Rows are one point carried round by a steady rotation, each followed by how many steps it has turned.
The counts run from 0 to 490.
[134 114  82 106  98  80 122 104 163 178 129 128 130 103 144 104  93 142
 107 148 105 122 152 182 161 141 137  98  95 129 133 151 136 132 166 124
 139 105  90 146 171 130 140  95 122 152 133  94 109 156 154 111 170 131
 169 100 137 102 120 134 176 191]	274
[110 171  95 137 113  60 163  86 132 164 123  94 116  80 157 127 115 124
 129 129 146 140 102 176 155 143 150 162 145 141 151 119 122 104 110 138
 133 128  89 127 147 132 162 165 145 153 164 119 106 165 193 123 146 104
 113  98 118 138 128  97 153 161]	346
[138 146 111 129 131  72 137 113 132 101 127 129 107  93 126 136  86 150
  75 131 116 125 167 140 163 118 117 121 129  85 151 129  81 115 167 141
 161 146 116 125 137 160 160 107 119 144 155 117 121 154 153 143 162 140
 146  49 125 118 104  93 174 164]	319
[ 96 186  93 107  94  45 145 107 120 159 121  72 119 102 135 145 138 140
 103 134 116 156 140 147 108  81 127 120 128  76 110 132 140 141 149 111
 110 136 109  73 135 133 146 142 119 149 163 128 100 167 183 130 156 115
 105 110 139 138 134  98 156 154]	65
[110 120 137 123 109 102 115 143 137 163 162 157 109 113 153 137 127 151
  62  90 119 126 105 143 153 140 151 140 132  89 156 112 124 109 169  86
 117 126  89 152 137 146 145 113 153 135 124 143 118 184 191 134 154 140
 142  96 107 128 109 122 137 213]	196
[103 158 110  73 116 101  94 122 123 170 157 134 119  67 147 126 124 129
 102 124  87 146 162 112 130 111 130 125 119  79 141 122 154 112 165 122
 150 121 129 125 150 167 133 157 143 137 158 128 100 156 162 127 174 150
 165 109 137 104 108 117 167 185]	324
[ 82 179 117  73 114  99  80 119 105 165 132 154 111  39 139 114 124 129
 134 128 105 153 167 127 102 137 141 123 132 105 148 116 154  97 150 125
 147 134 115 148 152 142 138 149 147 131 164 122  99 166 178 125 167 144
 146 107 150 105  93 109 151 178]	325
[134 129 109 130 112 111 164 114 129 146 114 126 143 123 142 142  99 165
  76 111 125 111 167 143 200  91 185 132 133 113 163 138  97 145 156 125
 135 114 122  88 136 132 152 102 147 137 121 146 142 183 163 107 127 157
 182  86 114 129 125  92 160 163]	160
[110 146 101  81 104  89 147 142 110 166 155  95 104 123 149 150 116 149
  92 116 127 119 123 153 110 124 157  95 115  88 159 170 141 162 156 116
 139 139 104 138 176 142 126 106 162 160 158 137 141 190 207 115 135 153
 121 120 102 118 103  99 154 141]	199
[104 143 103  61 104 101 118 150 101 164 143 129 108 120 173 112 124 137
  76 120 142 124 131 123 159 111 154 125  97  88 149 155 134  99 160 158
 185  99 123  91 124 140 141 139 120 138 158 128 128 148 176  83 166 157
 152 120 154 127  84 111 138 178]	235
[119 173 132 112  96  63  96 118 121 138  95 141 120  86 127 123 131 162
  99 128 113 148 144 157 131 120 116 118 115  91 109 103 131 100 156 120
 111 139  89 105 140 150 171 129 108 130 154 109  92 159 183 159 172 114
 133  77 126 123 114 139 163 179]	67
[140 151 142 127 118  94 123 122 119 116 111 152 125 113 145 108 107 172
  81 126 135 154 141 162 173 133 149 106 113 114 122 122  85 100 155 167
 157 118  87 119 107 120 186 113 139 122 110 159 124 169 185 115 162 153
 161  57 143 102 108 117 149 164]	265
[121 151  80 104 107  68 151 114 166 186 140  90 117 101 137 109 129 110
 119 149 164 140 143 184 130 135 164 122 118  92 114 144 151 145 139 120
 160 121  93 128 168 123 138 115 116 137 140 123 127 162 176 114 137 134
 137  93 135 121 154 146 162 157]	451
[ 92 168 156 103  96 105 116 146 112 140  93 149 123  81 120 117 122 149
 109  89 156 127 147 154 149 160 177 143 137  97 147 147 134 101 144 106
 133 125 110 122 141 120 172 103 120 111 138 154 155 180 191 129 113 135
 145  80 117 127  64 135 121 178]	335
[137 175 135 130  82  94 102 140 118 136 125 123  81  93 136 103 126 175
  98 120 108 148 154 164 159  83 141  88 105 106 116 148 125 130 169 126
 141 133  82  97 136 154 106 107 137 152 157 146 114 166 162 132 156 154
 164  78 112 143 107 131 174 166]	353
[114 150  96 115 117 106 166 130 117 147 134 116  99 106 133 143  95 131
  96 134  86 124 190 118 128  98 141  89 146 110 134 167 126 125 124 127
 141 141 132  99 136 151 146 111 167 154 129 178 177 206 168 143 163 165
 136 103 105 154  92 103 159 151]	179
[129 176 115 118 106  57 122 131  97 125  80 134 109  98 143 114  83 180
 111 128 112 122 179 136 148 101 138 113 108 113 150 129  88 123 171 137
 159 130 111  83 135 156 185  99  96 143 168 123 115 144 157 120 137 123
 135  65 115 133 103  95 154 141]	210
[114 161  85 149 129  47 169  86 141 168 119  93 139 104 173 134 104 136
 119 145 117 136 113 154 138 109 136 139 147 127 151 134 127 132 137 125
 118 132  92 110 148 127 154 142 150 170 149 121 104 178 183 112 152 102
 122 104 101 160 143  90 168 160]	347
[120 104  89 116  91  84 124 124 148 178 115 161 127  82 154  92 100 155
 107 150 105 125 153 173 160 140 123 125 118 130 144 138 124  95 161 119
 144 108  76 164 158 133 140 108 135 128 118 104 119 136 159 121 171 114
 156 111 124 111 117 118 159 198]	275
[135 161  80  88 111  77 139 138 127 181 147  82 108 127 163 111 136 127
  87 126 158 130 120 147 159 135 167 121  92  81 139 143 148 134 142 140
 184 122 109  91 162 148 146 128 106 129 166 117 102 147 185  96 134 145
 142 104 136 107 127 105 160 157]	343
[ 75 172 112 101 135 105 143 103 144 154 124 169 150  76 122 139 117 117
 104 146 112 156 123 143 143 158 131 162 120 104 161 102 118 112 131 134
 116 114 123 163 142 121 156 138 171 148 133 144 149 183 190 130 191 153
 153  95 119 117 107  88 155 168]	43
[114 141 100 122 101  69 197 104 131 160  99 130 132  94 124 108 124 121
  93 143 144 143 127 178 163 147 169 136 129 131 110 148 116  88 126  97
 128  91 115 122 125 103 155 110 132 154 134 111 163 141 175 148 168 105
 115 102 151 154 136  85 130 188]	311
[135 149  82 106 138  75 175 131 134 212 129 131 132 105 171  81  92 141
 123 138 106 137 155 126 140 143 180 117 127 121 153 162 145 151 134 121
 143 104 128 127 137 118 173  95 144 150 122 165 151 189 158 107 127 118
 143 126 104 146 123 118 152 168]	80
[129 174  99 134 105  69 145 117 130 132  77 107 123  97 106  64 108 156
 136 110 119 130 151 169 160  95 113 115 139 145 110 132 119 121 144 108
 127 120 127  93 143 116 140  89 144 149 163 142 137 194 148 101 133 100
  96  98 149 162  81  96 147 181]	104
[110 129  88 101 115  95 180  73 140 171  92 133 126  80 132 125  94 139
 113 140 114 138 148 157 163 140 158 124 135 150 136 161 109  93 126 113
  94  95 137 139 126 106 166 102 152 162 134 129 140 161 155 120 171  82
 105 132 167 123 124  72 133 188]	133
[ 90 131 121 126  91  90 152 149 114 152 105 155 115 101 135 144 110 146
  78 101 147 101 147 137 174 119 172 177 148 110 169 122  96 103 153  91
 115 110 119 128 136 118 151 104 143 142 142 137 176 171 156 108 130 130
 131  95 122 149  98  92 115 202]	53
[111 175  81 128 136  70 159  92 150 183 122 105 135  90 153 112  97 130
 117 124 136 154 146 129 128 128 149 156 158 103 138 131 122 112 123 112
 126 118 120 121 119 116 183 126 152 114 126 166 176 181 157 104 106  85
 120 100 124 149 114 106 126 181]	366
[113 169 111 105 112  69 152 128 129 157 106 183 161 116 107  98 107 149
 116 145  90 143 165 145 135 133 105 127 111 109 141 100 132 135 163  99
 102 105 122 138 153 134 162  97 133 140 142 122 122 168 159 136 189 118
 158 111 111 135  89  79 161 185]	329
[132 135  67 138 114  80 195  95 152 177 155 102 126  80 158 117 113 130
  92 137 106 129 151 162 128 116 137 122 140 107 131 136 136 140 134 102
 154 117  89 146 162 131 132 123 161 145 143 133 133 159 176 119 140 122
 138 110  93 133 169  87 172 167]	169
[ 79 134  84 105  83  81 106 122 125 199 115 131 104  73 156 115 120 133
 112 157 102 135 143 134 154 121 144 150 137 142 132 136 144  73 123 115
 116 115 109 128 139 145 139 156 167 159 120 125 127 169 153 128 176 106
 110 133 140 136 107 125 127 198]	98
[119 163 122  87 137 105 120 110 112 146 139 112  84  75 114 104 135 115
 116 121 140 168 156 148 121 134 139 117 163  91 126 127 115 107 147 157
 164 140 122 131 123 118 153 137 165 126 154 175 133 188 195 118 164 164
 111  81 173 121 114 121 151 172]	39
[104 142 106 116  94  71 139 134 119 158  91  75 119 108 145 106 113 171
 104  95 124  91 175 156 149  65 165 113 122 118 152 163 116 144 168 104
 127 117 117  69 142 138 142  97 124 147 161 136 146 163 148  58 103 125
 125  94 124 151  97  91 140 160]	387
[127 150 122  90 136 104 101 130 106 156 140 147  92  82 124 113 127 131
  64 118 131 164 163 133 120 111 139 123 147  79 126 114 108 107 170 149
 157 142 125 128 114 134 172 142 132 125 137 164 124 167 182 125 171 162
 103  77 171 101 117 123 128 191]	38
[ 91 124 130 107 105  95 105  96 117 128 118 127  94  78 145 150 108 164
 101  95 145 105 147 165 116 134 132 124 146  85 156 145  97 103 162 123
 148 138  89 150 149 144 140 118 138 124 131 129 139 157 186 125 137 128
 123  78 141  74  98 111 143 172]	424
[110 110  75 108  86  88 133 123 115 160 145 145 101  81 125 135 137 123
  44 119 112 127 143 136 165 121 108 137 130 101 139 104 126  73 140 117
 140 123 136 130 141 143 136 132 172 135 138 107 153 162 164 143 194 140
 108 105 155 114 104 105 134 181]	429
[138 170 126 128 124  49 139 120 150 135 135 117 143 143 154 121 112 144
  87  98 139 150 104 160 152 139 139 125  96  86 108 137 110 123 171 119
 133  97 102  97 123 118 168 108  91 143 136 129 129 151 167 101 135 118
 172  59 124 139 104 126 138 206]	86
[122 135 130 122 129 110 125  92 134 128 111 147 109 102 143 114 100 163
  90 124 151 161 132 149 184 131 165 128 144 132 128 120  88  94 135 174
 149 113 101 135 104 101 164 136 161 128 103 164 132 187 201 109 159 142
 136  73 134 112 113 113 152 183]	266
[108 150  99  88  95  92 142 150 105 140 133 140 112 126 134 138 123 150
  82 123 134 119 126 150 125 140 136  99  85  81 150 147 117 145 165 131
 155 122 106 137 188 142 124  98 141 160 161 116 140 165 209 124 157 153
 127 112 117 122  96  75 156 131]	200
[107 167  89  73 120  94 166 105 106 136 133 109 139 111 135 132 125 142
  83 121 115 123 167 124 140 122 114 110 103  60 131 149 144 114 153 139
 159 118 157  81 150 145 168 118 135 103 144 130 129 169 180 100 161 139
 138  98 147  77  86  72 148 120]	289
[ 95 162 121 102 100 128 124 135 111 133 114 146 121  69 144 133 120 163
 100  91  98 120 150 169 161 130 153  88  90 119 150 160 140 127 193  96
 135 114  96 124 159 143 123 112 150 146 170 110 122 159 186 115 145 151
 174  93 129 121 116 107 161 130]	22
[ 94 150 103 122 132  66 130 103 149 170 127  93 120  80 122 130 111 136
 126 101 129 121 158 135 118 101 155 151 173  85 151 100 126 148 142 102
 100 147 136 118 149 133 153 131 159 125 138 157 155 190 162  93 111 107
 105  85 126 140 117 112 141 182]	475
[ 94 134 101 124 115  94 134  86 133 119 122  98  79  75 120 144 111 151
 103  99 150 115 141 180 136 133 116 113 155 110 148 155  92 112 143 135
 148 157 104 139 160 124 132 112 158 137 161 126 149 180 184 123 152 121
 106  70 152 105  93 105 151 163]	425
[116 140 133 133 108 107 117 123 107 162 121 164 120  94 141 101 124 176
  68  84 110 139 156 125 181 113 149 127 126 111 123 130 120  91 153  99
 124  98 137 103  99 149 158 118 165 114 124 152 140 185 159 118 135 114
 130  98 143 134 111 112 109 206]	107
